 -14    30   -86   409  -259   -68    91  -543   401  -406   152   421  -104   407
 283   -31   242  -440   -14   219   -11   425  -280  -608   390  -569  -624   -88
 506  -371  -253  -450  -284   397  -314    35   341  -182   158   170   416  -347
 370  -100    39   497   -59   303  -708  -610   341  -360   255   -15  -619   247
-640  -648   -17   335   386   -20  -318  -293   390  -394   163  -537  -489  -457
-546  -422   235  -105  -573  -474   182  -410   -58  -481   323   108   -60  -202
Report the top-right entry.
Answer: 407
The entry just right of -100 -> 39
The entry in the top-left corner is -14
Report the first entry of the smallest entry's row.
Answer: 370
Report the last entry of the largest entry's row.
Answer: -347
Report the entry directly below -610.
Answer: -293
The bottom-left entry is -546
The 2nd smallest entry is -648
Report the entry just right of -253.
Answer: -450
Report the 3rd entry on the main diagonal.
Answer: -253
The fifth entry in reading order: -259
Report the third entry in reading order.
Answer: -86
The fourth entry in reading order: 409
The maximum -> 506
Report the last entry of the smallest entry's row.
Answer: 247
Report the 2nd entry, reading row by row.
Answer: 30
Report the third smallest entry.
Answer: -640
Report the entry just left of 401.
Answer: -543
Report the entry directly above -481.
Answer: -394
The fifth-last entry, reading row by row is -481
The smallest entry in the last row is -573
The entry just right of 235 is -105
Report the entry directly below -11.
Answer: -314
Report the entry in the bottom-right corner.
Answer: -202
The third entry from the end, reading row by row -> 108
Report the entry just left of 303.
Answer: -59
Report the entry directly below 397.
Answer: 303
Report the entry directly above the largest entry.
Answer: 283
The largest entry in the first row is 421
The entry just right of 108 is -60

[-0.476  1.267 -0.862 -1.046  0.410 -1.257]
The entry just left of -1.046: -0.862
The entry just left of 1.267: -0.476
What is the entry just left of -1.257?
A: 0.410

grid = ((17, 30, 1, -16, -2, 2, 20, 16, 34, 12, 24, -13, -17, -2), (30, -7, -10, 31, -22, -23, 41, -24, 43, -8, -8, -12, 47, 9), (-18, -16, 47, 31, 10, -16, -7, 34, 21, 11, -10, -21, 46, 13), (-14, 2, -1, 17, 43, 24, 19, -8, 43, 40, -15, -1, -4, 0), (30, -11, 3, 18, 28, 42, -2, -22, 27, -17, -23, -16, -22, -23), (41, 18, -25, 26, 41, 1, 22, -11, 8, -19, -12, 36, -15, -22), (-17, 2, 40, 23, -4, 46, 38, 46, 44, -22, -14, 18, -23, -5), (37, -10, -10, -16, 38, 29, -19, 0, 14, 5, 31, 12, -6, 27), (-9, 38, 8, -8, 23, 20, 38, 26, 13, 25, 33, 25, 14, 25), (38, -1, 26, 35, 34, 44, 41, 41, -20, 3, -7, 27, 41, -12), (20, 12, 7, 43, 10, 5, 28, 39, 0, 5, -2, -11, 5, 44), (14, 24, 21, -3, -12, -10, -17, 44, 10, -20, 39, -8, -22, 45), (7, -7, -25, -14, -23, 27, 19, -22, -17, -6, -19, -1, 19, 38))
The entry just right of -9 -> 38
The fifth entry in reading order -> -2
Give the first entry in reading order.
Answer: 17
The fourth entry in reading order is -16

array([[117, 111,  80, 119, 121, 124, 172, 172, 147, 139],
       [114, 123, 107, 131, 192, 120,  95, 114, 182, 203],
       [137, 123, 176, 135,  86, 144, 126, 127, 102,  84],
       [ 93, 129, 191,  94, 163,  55, 141, 121, 131, 159],
       [119, 125, 139, 165, 123, 107, 100, 156, 138,  99],
       [158, 107,  99, 129, 104, 163, 116, 101, 160, 107],
       [106, 156,  59, 146,  74, 131,  80, 136, 157, 147],
       [131, 120, 129, 128, 192,  86, 121, 116, 100,  89],
       [138,  88, 114, 135, 155, 131,  90, 113, 115, 123],
       [102, 128, 147, 141, 102, 133, 129, 134, 127,  87],
       [125, 129, 165, 143,  82, 138, 121, 145, 147, 105],
       [126, 117, 111, 126, 129, 124, 120, 116, 145,  82],
       [134, 122, 158, 100,  56,  92, 123, 139,  73, 146]])
Indices start at 0.
The entry in the top-left corner is 117
The bottom-right entry is 146
Report the entry at row 1, column 2.
Answer: 107
Report the entry directly below 136.
Answer: 116
Report the entry in row 0 and column 2.
Answer: 80
The entry directly below the smallest entry is 107
Report the smallest entry.
Answer: 55
Report the entry just left of 159.
Answer: 131
The entry just right of the smallest entry: 141
Report the entry just left of the largest entry.
Answer: 182
Report the entry directly above 95.
Answer: 172
Report the entry at row 1, column 0.
Answer: 114
Report the bottom-left entry.
Answer: 134
The entry in row 2 and column 1: 123
The entry directly below 93 is 119
Report the entry directly below 106.
Answer: 131
Report the bottom entry of the column that holds the smallest entry.
Answer: 92
The entry at row 2, column 2 is 176
The entry in row 0 and column 1 -> 111
Report the entry in row 1 and column 1.
Answer: 123
Report the entry at row 2, column 0.
Answer: 137
The largest entry is 203
Report the entry just left of 59.
Answer: 156
Report the entry directly above 73.
Answer: 145
Report the top entry of the column that holds the smallest entry.
Answer: 124
